Families of rows that turns and mirrors carry onto each other, the same ones carrying the whole set onto itself: the rest of each named row's family, in list order:
5 families of 5 rows:
das: -15 17 -1 4 -16 11 -22 -5 4 8 0 28 35 -21 -23 8 5 -1 -15 -2 -8 0 -3 -4
 11 -7 8 -12 18 -7
nufo: 3 2 -24 -12 5 -31 7 7 3 2 -4 -7 -15 12 -39 -9 4 -13 -17 -18 12 15 14 21
 -10 10 -16 12 12 18
sivab: -3 -1 3 0 -22 31 -12 4 4 17 -6 4 21 -26 -19 6 -6 7 -16 19 -5 3 0 -3 16
 -1 -2 -6 18 7
Turi: -21 -11 -1 19 -1 -22 -10 16 -18 20 -33 -13 1 14 12 -2 -1 -12 -11 16 -16
 26 -11 10 -3 34 -1 -1 -19 5
fosap: -6 9 17 -4 -15 38 -17 -1 -1 6 -4 17 16 -19 -15 8 7 6 -2 3 -3 7 6 6 16 -4
 0 -6 11 18
Kib: 9 -15 1 14 13 4 -10 -18 6 7 -10 10 1 21 8 -6 -10 19 0 -15 -3 5 1 -23 -11
 13 -38 -17 4 -21
vufaf: 0 18 -15 -18 -17 21 -17 8 -20 8 4 18 27 -25 -23 1 5 -12 -16 10 9 0 -4 5
 6 -6 0 -14 4 11
pasa: -15 -25 -12 21 -8 -17 -4 17 -9 22 -22 -20 -4 2 3 0 -12 0 -10 31 -14 23
 -12 0 -8 21 -13 -11 -16 -4
vudov: 16 5 -25 -4 10 -13 4 16 3 1 -14 -19 -12 14 -30 -5 4 -5 -23 -13 -5 -1 13
 13 -8 -2 -5 29 5 13
sola: 15 1 -17 -5 10 -15 7 27 -2 0 -5 2 -19 7 -33 -15 6 13 -9 -7 3 5 15 13 -11
 -10 -27 22 4 12
Tef: -1 -5 9 0 12 -7 6 -12 6 9 -5 12 -2 16 0 -6 -19 28 -1 -14 0 13 3 -14 0 3
 -46 -9 6 -34
sota: 13 23 14 16 -6 -1 9 19 5 -31 -12 -13 -2 -1 -4 -17 2 2 19 -17 1 41 -9 6
 -3 25 10 -4 1 -9
zev: -3 4 -15 -25 -2 -30 9 13 6 -1 -4 9 -5 9 -30 -14 16 -2 -20 -12 -6 1 16 20
 -4 -10 -17 9 23 1
salu: 2 8 1 17 -21 -22 -5 15 6 -22 -12 -20 14 5 2 -7 0 -12 -4 -32 0 49 -1 4 -5
 11 24 -9 11 -10
vok: -6 -5 2 -5 14 -5 -1 -30 -1 15 -7 23 -2 15 3 8 -3 21 -4 -24 8 12 5 -6 3
 14 -28 -7 9 -26
tirul: 5 7 -12 -10 7 -17 17 23 8 -4 -6 -20 -12 8 -29 -10 -5 10 -6 -7 -8 14 10
 18 -2 -13 -16 29 12 12
damol: -7 1 -4 0 -14 -20 -14 13 -13 20 -38 -21 7 13 10 -12 -11 -25 -8 16 -2 17
 -19 1 -10 29 -7 -25 -8 5
big: -10 -11 -34 -1 -24 -21 -7 26 -11 22 -31 -11 -3 6 2 -1 -2 -17 -25 14 -11
 19 -5 8 -4 13 -3 -25 -8 -2
pul: -21 -6 13 -8 10 -8 -15 -23 -8 7 0 21 17 21 5 -2 -5 5 -14 -20 2 7 0 -10
 -7 12 -45 -7 15 -12
gupep: -13 2 4 7 10 -26 -17 -14 -1 9 -11 6 19 22 14 -12 -12 13 -7 -24 3 13 -11
 -17 -6 -6 -19 -20 11 -28
Rik: 11 21 2 19 -2 1 -3 1 8 -37 -7 -11 22 3 -10 4 0 -21 -3 -36 0 28 -11 -5
 -11 17 8 -10 3 -12
Paf: -13 -20 -13 13 -10 -7 -14 13 1 29 -19 -19 -9 1 1 7 3 -5 -6 25 -5 16 -13
 10 -6 30 -3 -14 -19 14
Bop: 6 13 9 -10 -26 23 -12 7 -15 21 -19 18 19 -20 -20 -7 2 0 -19 13 3 1 11 0
 18 0 0 0 16 5
Livo: 13 13 -1 15 0 1 2 8 -9 -36 -4 -6 19 -9 7 -13 10 6 8 -13 6 31 -17 -4 -15
 21 17 -2 3 -21
Fet: 2 7 10 14 -13 2 9 4 14 -35 -1 -18 12 -12 -3 2 1 11 14 -13 2 40 -14 4 -2
 21 17 -3 7 -10

The rest of the family of Rik: nufo, vufaf, damol, pul
The rest of the family of Tef: sivab, pasa, tirul, Fet
The rest of the family of fosap: Kib, sola, sota, Paf

Families of rows that turns and mirrors carry onto each other, the same ones carrying the whole set onto itself: the rest of each named row's family, in list order:
5 families of 6 rows:
mune: 0 1 -5 -15 -3 25 8 -16
vorev: 19 12 -34 -26 -9 17 12 -18
Lilad: 12 -20 -25 7 0 -3 0 6
gos: 21 -12 3 11 -7 -1 9 12
Fezud: 17 -15 -20 1 22 7 8 8
Nizev: 20 -5 -4 11 -10 -13 -1 15
Goz: 12 3 -14 -13 -3 9 22 -30
tetes: 7 36 -6 -16 4 0 12 25
Vorib: 17 -18 -16 7 8 -13 12 4
gite: 10 0 -13 -15 6 15 13 -29
lepib: 3 27 -2 -21 2 -6 3 27
muz: -6 11 -14 -20 -9 -13 -9 21
gabi: 5 3 -17 -22 -1 10 27 -24
ner: 25 11 -25 -34 5 19 15 -11
nazat: -3 43 -17 -12 -5 -3 11 9
fegup: 19 -17 -18 11 9 2 0 -4
lako: 4 20 -10 -18 8 -25 4 23
sov: 21 -16 -5 7 -6 -15 15 3
rara: 22 18 -19 -36 3 12 9 -14
bav: -1 35 -20 -11 -9 -2 14 22
pap: 1 22 -9 -28 0 -24 9 24
pipen: 28 15 -29 -33 -5 -3 24 -8
fev: 6 41 -21 -18 1 -7 19 14
fetub: 21 22 -23 -33 0 8 20 -16
Feluk: 6 34 -17 -10 6 0 33 13
per: -2 22 -8 -13 -6 -22 -1 24
vut: 21 -1 2 17 -3 -8 6 12
rap: 21 -16 -27 7 3 -6 -2 -3
Kar: 19 -1 -12 6 -26 -12 11 12
Pil: 6 8 -27 -20 -7 18 11 -25

The rest of the family of vut: Goz, nazat, lako, rara, rap
The rest of the family of pipen: mune, Fezud, muz, Feluk, Kar
The rest of the family of Vorib: vorev, tetes, lepib, sov, Pil

Families of rows that turns and mirrors carry onto each other, the same ones carrying the whole set onto itself: the rest of each named row's family, in list order:
6 families of 6 rows:
kug: -9 -23 -12 8 -7 12 -8 -8 -22 -24 8 4 8 11 -6 -3 -2 29 4 18 -21 -16 5 11
 -9 -5 6 7 -11 13 30 9 -3 10 -9 -3 5 32 9 -1 3 12 -19 -22 -6 0 3 -4 -5
galab: -10 -21 -14 3 -14 8 -5 7 -9 -20 -1 3 13 12 -4 4 5 9 -11 14 -30 -14 9 3 4
 -5 5 12 -3 2 28 11 7 20 -17 4 11 39 2 -1 0 13 -15 -14 0 3 3 4 -11
duga: 23 29 21 -28 -27 -10 -23 7 5 11 -7 1 -6 -19 3 13 -2 5 24 4 -1 5 -18 -1
 15 4 -23 7 2 -11 -20 -16 -21 -3 12 3 7 -12 12 26 -2 -34 9 -2 -7 2 -18
 -7 3
suzo: 33 15 18 -24 -22 -17 -12 20 5 14 10 -18 -3 -7 4 4 4 4 37 18 -5 -2 -17 -1
 5 13 -11 11 1 -6 -23 -14 -12 -7 28 3 16 -10 1 26 4 -18 4 -1 -2 1 -15 -8
 7
Raler: 6 21 14 -5 -9 -2 -16 -3 29 21 -20 3 11 -12 7 -1 -19 -12 27 -8 11 4 -12
 -17 18 -5 -9 -8 0 -8 -28 -17 -23 -9 6 30 -13 -23 22 8 2 -10 5 23 -4 -5
 -25 0 13
Lib: -3 -26 -1 -9 -11 -3 -12 -10 -12 -13 4 4 16 10 -4 5 -3 23 -10 22 -16 -15
 -5 17 12 -5 14 13 -9 9 32 15 0 5 -18 -8 1 30 -3 2 4 20 -8 -8 7 2 8 15
 -18
domo: -24 -27 7 -4 21 14 2 2 -7 -14 9 17 19 11 -9 4 5 8 -17 -15 -16 1 5 3 -6
 -11 7 -13 -1 -5 24 17 0 16 -24 27 -7 13 9 -3 -18 20 -27 6 0 15 -1 -6 6
Mep: -22 -19 -8 7 30 14 0 -11 -8 -9 9 10 11 6 -4 -3 1 10 -10 -9 -9 -11 8 10
 -15 -22 12 -28 0 1 35 10 -3 16 -11 23 -6 8 14 0 -11 9 -21 -2 5 7 5 -9
 10
Mol: 5 21 34 -36 -10 0 -23 -13 13 -5 -12 -11 10 -8 15 9 -13 -9 33 3 19 20 -14
 -14 17 -5 -6 15 -17 1 -5 0 -13 0 23 22 -8 -1 10 -5 12 -1 19 17 -12 7
 -11 -15 -8
Felad: -18 -32 -3 5 20 1 6 -12 -3 -8 -1 30 13 19 -3 -7 -6 13 -12 -11 -25 -16 17
 18 2 -15 13 -7 0 -4 20 -2 -2 7 -23 20 -3 10 14 -10 -8 21 -18 2 -1 10 -2
 -6 -5
ronar: 24 8 19 -6 1 -9 -9 4 28 21 4 -14 -1 -13 0 -9 -14 -14 29 -5 1 -4 -11 -21
 2 -11 -5 -19 5 -13 -21 -18 -9 -14 13 30 -10 -37 13 9 0 -7 4 13 12 -2
 -21 -3 12
faviz: 22 19 16 -12 -24 4 -18 14 13 24 -3 -4 -7 -4 12 13 7 -6 27 13 1 0 -9 -9
 12 4 -22 24 -1 -4 -27 -21 -9 3 25 2 2 3 -6 20 2 -27 13 4 -5 3 -14 -5 4
zom: 15 12 23 -28 -19 6 -23 -4 4 -7 -15 -5 -9 -12 5 -3 -10 -12 27 -1 2 2 -11
 -20 20 -11 -18 15 -2 -3 -15 -18 -5 -8 28 13 -8 -17 10 -3 13 -5 23 13
 -10 17 -10 -28 -8
kod: 16 31 36 -37 -13 -7 -31 -10 11 -6 -3 -10 3 -16 11 5 -15 -10 28 1 8 14
 -18 -17 14 -16 -19 7 -13 -4 5 3 -8 -2 18 10 -6 -15 14 -5 -1 -14 21 8 2
 8 -11 -16 -13
luf: -9 -18 -13 18 7 -8 -7 10 -12 9 14 19 23 18 4 -17 -2 8 6 6 -27 -19 2 28
 -16 -5 2 -15 0 13 14 24 -3 4 -14 2 18 7 3 9 -20 1 -34 -5 5 -7 -11 4 16
mapu: -12 -21 -12 6 5 -16 -3 0 -4 14 9 29 17 16 -6 -12 4 11 -10 -2 -31 -16 14
 29 -3 -10 8 4 4 -12 13 5 -2 5 -19 4 11 22 5 4 -24 1 -34 -11 -2 0 -2 5 6
Bufe: -21 -11 -7 -6 -8 10 -15 4 -12 -22 6 5 19 11 -7 -6 -17 28 8 36 -17 -21 14
 21 1 -1 16 -1 -3 -3 21 8 -1 10 -18 9 19 27 13 -10 2 9 -25 -3 7 -6 1 0
 -5
lefev: 16 29 21 -15 -21 -11 -21 9 14 18 -11 -5 -1 -12 4 10 0 -8 29 21 -1 8 -24
 0 22 6 -11 14 0 -11 -24 -5 -23 -7 24 -2 6 6 6 24 -4 -27 7 12 -14 1 -13
 -2 3
gazun: -6 -21 -10 4 -2 -24 -8 11 1 13 12 28 24 15 -9 -12 -7 11 -14 4 -12 -18 -7
 27 3 -4 9 -10 4 9 14 17 -6 -9 -29 -4 11 7 -3 18 -28 -1 -23 5 6 -11 -7
 13 7
Nono: -16 -21 -8 -6 8 -7 -3 -2 -12 -13 8 19 23 21 -3 -9 0 16 -4 8 -32 -14 7 17
 5 -9 6 18 -14 2 29 6 6 8 -7 -4 7 30 9 -11 -13 17 -20 -6 2 10 13 -4 -13
nofi: 24 7 33 -35 -13 -2 -24 -4 10 -15 10 -19 2 -8 0 -1 -16 5 35 2 19 10 -7
 -27 3 -5 -1 6 -7 -6 7 -14 -10 -4 28 24 -7 -11 10 -2 9 -3 17 6 2 9 -7
 -27 -8
rilu: 14 15 31 4 -6 3 -16 8 29 21 -5 0 -3 -8 7 -6 -12 -14 30 -8 6 4 -7 -21 3
 -12 -21 6 -2 -5 -32 -12 -10 -11 5 26 -19 -29 6 2 -4 -6 2 23 -3 3 -19 1
 18
lizo: -9 -24 -14 16 -6 -2 0 9 2 9 15 28 30 21 -4 -6 -4 -1 -4 -4 -29 -12 9 14
 -8 -8 1 -3 -1 15 10 18 2 -2 -23 7 10 16 -5 8 -31 -3 -29 -5 3 -2 -21 8 5
Rikor: -20 -29 -1 -17 22 4 1 -13 -3 -3 5 19 19 10 -6 3 -1 17 -24 -11 5 -8 -2 8
 4 -11 16 -24 -2 -4 25 3 -5 9 -28 20 -12 3 9 -1 -7 24 -16 7 10 -1 0 -1 1
fibi: 17 28 19 -30 -13 -3 -37 -7 9 -8 -14 -6 9 -20 21 -6 -11 -12 20 -3 11 8 -6
 -10 0 5 -13 1 -10 2 3 -5 -24 12 27 14 -8 -11 10 4 21 5 24 17 7 -2 -15
 -11 -7
rabar: 20 22 13 -29 -27 -9 -28 11 2 20 -6 -5 6 -12 8 -8 -1 -12 34 4 -5 2 -16
 -10 16 -2 -27 23 -4 -5 -29 -12 -6 -12 30 1 1 -16 5 8 -6 -19 3 5 -5 8
 -13 -14 9
furi: -11 -24 -9 2 5 -10 -5 11 -13 13 9 26 28 24 -13 -20 -12 17 0 6 -20 -22 6
 23 -13 -2 5 -7 -21 9 17 8 -3 0 -11 6 21 15 7 7 -24 5 -30 2 -1 -11 -15 2
 8
vamum: 15 16 23 -22 -10 -4 -25 -4 13 22 -11 -2 -8 -20 5 -8 -4 -21 21 -14 3 3 -5
 -10 11 -15 -17 -1 10 -18 -27 -15 -8 -8 17 27 -10 -31 8 5 0 -13 6 12 -10
 12 -18 -14 15
Gev: -18 -29 3 -8 32 7 0 -11 -12 12 4 10 15 9 -7 -3 2 11 -12 0 -16 -15 10 18
 -11 -18 15 -22 -15 -14 30 5 0 15 -7 25 4 14 11 0 -9 18 -26 4 4 4 -3 3 6
dala: 11 21 38 -26 -9 5 -28 9 12 -6 -5 -7 -6 -3 10 0 -8 -10 25 0 22 15 -7 -24
 8 -6 -17 14 -8 -8 -2 -5 -5 14 22 24 -7 -4 2 -9 6 -3 21 18 -7 8 -2 -26
 -3
Zul: -32 -16 3 -5 24 17 7 -12 -2 -11 18 13 10 -1 -21 2 -14 18 -2 19 -13 -5 7
 19 -9 -19 21 -22 -4 -5 16 5 -2 -2 -19 18 -7 15 15 -6 -14 9 -31 3 3 5 0
 -1 5
Vope: -5 -27 -5 9 -1 5 -8 -6 -13 -11 -1 6 7 12 -20 -6 -12 24 -5 20 -27 -26 12
 12 -3 -15 17 5 -18 2 38 1 -1 3 -5 4 10 34 8 4 -2 11 -14 -4 -5 3 2 6 -13
Dit: 14 24 22 -8 -7 -1 -26 -3 20 3 -11 0 -2 -27 3 -10 -6 -10 17 -6 3 4 -16
 -15 -4 6 -18 -10 -6 -9 -22 -13 -38 -11 10 7 -19 -28 20 16 2 4 -3 23 -3
 -8 -25 -3 11
lig: 20 26 17 -20 -15 -11 -22 -3 15 8 -1 -3 1 -28 13 8 3 -15 21 6 -1 7 -14 4
 -5 2 -18 6 -11 9 -11 -14 -28 -12 31 -11 -4 -2 -2 33 -1 -21 14 10 -5 1
 -16 -3 1
Relim: 15 23 22 -17 -10 -6 -12 -5 21 11 -16 -4 1 -17 15 3 -15 -11 27 -10 -3 -4
 -17 -13 15 -10 -23 -10 -8 -1 -25 -15 -11 -9 -3 21 -8 -39 20 5 10 -6 10
 12 3 -1 -28 0 5
Zop: -21 -5 -17 -6 12 0 5 0 1 9 17 18 27 16 -1 -1 -16 12 6 21 -20 -22 16 37
 -9 -11 19 -12 -2 13 9 13 6 0 -11 13 20 12 -2 5 -19 -8 -24 0 8 -6 -12 7
 8

The rest of the family of Raler: kug, Mep, Mol, luf, lefev
The rest of the family of Dit: Bufe, fibi, Zul, lig, Zop
The rest of the family of Lib: suzo, ronar, gazun, nofi, Rikor
The rest of the family of duga: kod, furi, Gev, Vope, Relim

Families of rows that turns and mirrors carry onto each other, the same ones carrying the whole set onto itself: the rest of each named row's family, in list order:
7 families of 4 rows:
kone: 14 17 1 -10 -10 19 22 1 35 -19 -1 0 5 -16 13 -3 8 -9 34 -29
sazo: -18 1 -8 -6 12 33 22 5 12 -37 7 -5 -14 -25 -18 25 -13 -14 15 4
boda: 8 4 5 13 -31 -34 9 -1 14 -20 30 6 10 -4 13 0 14 -16 18 -25
Kek: -23 -3 -7 -12 11 17 16 17 1 -53 -6 0 -10 -24 -14 21 -2 -5 -1 4
Suli: 19 -6 -4 17 -24 -25 12 -14 9 -8 18 16 2 11 12 5 11 -8 25 -9
Kepa: 10 1 2 9 -16 -33 7 4 9 -8 36 5 5 1 13 7 16 -5 22 -26
Modo: 13 2 9 11 -34 -21 5 -3 11 -15 16 10 -4 8 17 8 15 -8 10 -32
Zivuf: 10 19 8 -8 4 14 26 -2 26 -13 -12 -3 -3 -2 6 -9 -5 -1 27 -21
Rulig: 15 -3 12 1 -28 -22 18 -7 12 -8 35 2 -2 -5 21 3 22 -11 13 -16
Kade: -14 -10 -1 -23 15 23 22 1 22 -44 -5 3 -3 -32 -18 23 -3 -17 7 3
meke: -23 -3 -9 -2 3 30 22 -2 15 -46 5 2 -13 -38 -23 10 1 -3 10 9
Bidi: -14 -18 -13 9 -12 -16 6 -9 -11 -45 22 17 0 0 -3 35 6 -18 1 10
rov: -23 -9 -12 -4 18 21 17 5 24 -50 1 -2 -6 -29 -21 21 -2 -8 5 -16
gitir: 17 5 -10 2 2 25 20 -2 22 -14 -8 5 0 -4 0 -16 6 -7 37 -11
fusob: -19 -15 -2 8 -9 -19 16 -10 -10 -42 39 8 3 -25 -8 33 8 -14 -8 -11
sok: 9 6 9 -3 -7 27 23 -10 34 -17 -7 8 -7 -14 6 -6 -4 4 29 -26
seso: 18 3 -1 -12 2 25 18 14 20 -19 -7 0 -10 -24 -2 -14 0 4 29 -13
voro: 24 0 5 9 -28 -21 15 -2 9 6 21 7 -8 -6 12 5 -3 -5 23 -20
Nipe: -4 -20 -9 6 -16 -17 3 9 -10 -44 34 8 -9 -23 -12 35 3 -14 -4 7
tuva: -17 -8 0 9 -18 -29 13 -1 -10 -31 21 6 -6 -5 -1 41 -4 -14 -8 -3
Dapa: 12 2 5 -11 -1 18 19 7 47 -17 -2 -8 -12 -9 7 -9 12 -4 26 -19
tepen: -19 -9 -8 12 -23 -17 4 4 -9 -46 29 4 -9 -15 -11 27 20 -15 -10 2
pog: 24 -2 7 3 -23 -38 8 0 4 -20 15 9 0 3 14 1 12 -1 8 -20
Muza: 21 9 10 -9 5 21 23 12 31 -12 0 5 8 -15 10 -2 8 -7 29 -26
zupur: -24 -14 -3 9 -9 -26 5 -4 5 -52 29 10 -9 -27 -10 28 8 -22 2 3
muzi: -14 -9 -18 -7 12 34 14 3 4 -51 -4 7 -2 -16 -16 15 3 -16 15 7
taza: -25 -17 -8 -5 -8 -31 6 -6 0 -38 31 2 -7 -18 -15 32 5 -17 0 2
Nur: -17 -1 -6 -14 11 27 19 -3 25 -51 -2 3 -14 -39 -9 24 2 -16 17 -2

The rest of the family of Kade: Kepa, Muza, taza
The rest of the family of tepen: Modo, meke, sok
The rest of the family of Rulig: rov, fusob, Dapa
The rest of the family of boda: kone, zupur, Nur
The rest of the family of Suli: Bidi, gitir, muzi

Families of rows that turns and mirrors carry onto each other, the same ones carrying the whole set onto itself: the rest of each named row's family, in list order:
4 families of 4 rows:
Palo: 25 -31 -2 2 35 9 -3 12 2 26 11 -11 -26 6 15 24
non: 8 -18 -24 -2 25 4 -3 39 -4 -14 19 9 6 2 -25 5
nagen: -9 11 15 8 21 7 12 14 28 -1 11 -3 20 -9 10 -3
Kovo: 1 -18 -1 -5 -15 43 -6 19 11 11 7 -10 -22 14 -10 5
zarug: 6 -17 -19 2 28 -6 3 32 -3 -15 8 -8 7 8 -28 19
bapi: 4 0 16 19 12 17 3 14 28 -1 10 6 32 12 9 -11
Ratek: 6 -28 -20 -5 35 -9 -8 36 -5 3 13 4 19 -6 -14 3
zuv: 15 -24 5 24 43 6 -3 10 8 32 1 -11 -11 17 13 22
dosom: 30 -23 4 -2 35 1 -14 4 9 24 14 -22 -16 6 12 16
Rema: -3 -1 0 17 8 13 -4 13 27 6 2 13 32 4 8 -16
tema: -4 -8 -2 -17 -12 27 6 17 3 14 0 -15 -16 17 -10 -20
dukuv: -2 -28 -13 -6 25 -10 -14 42 -2 -2 1 -5 22 4 -19 9
kap: 8 -22 -16 -16 -10 34 0 18 0 10 -10 -12 -10 21 -3 -13
Dagep: 17 -18 6 16 29 -4 -1 3 7 35 0 -20 -18 20 1 16
nug: 1 6 8 9 11 8 1 8 32 15 7 9 19 -14 19 -3
guzet: 6 -16 -6 3 -14 42 0 13 11 6 -3 -2 -19 22 5 -1

The rest of the family of dosom: Kovo, bapi, dukuv
The rest of the family of nagen: zarug, tema, Dagep
The rest of the family of Ratek: Palo, Rema, guzet

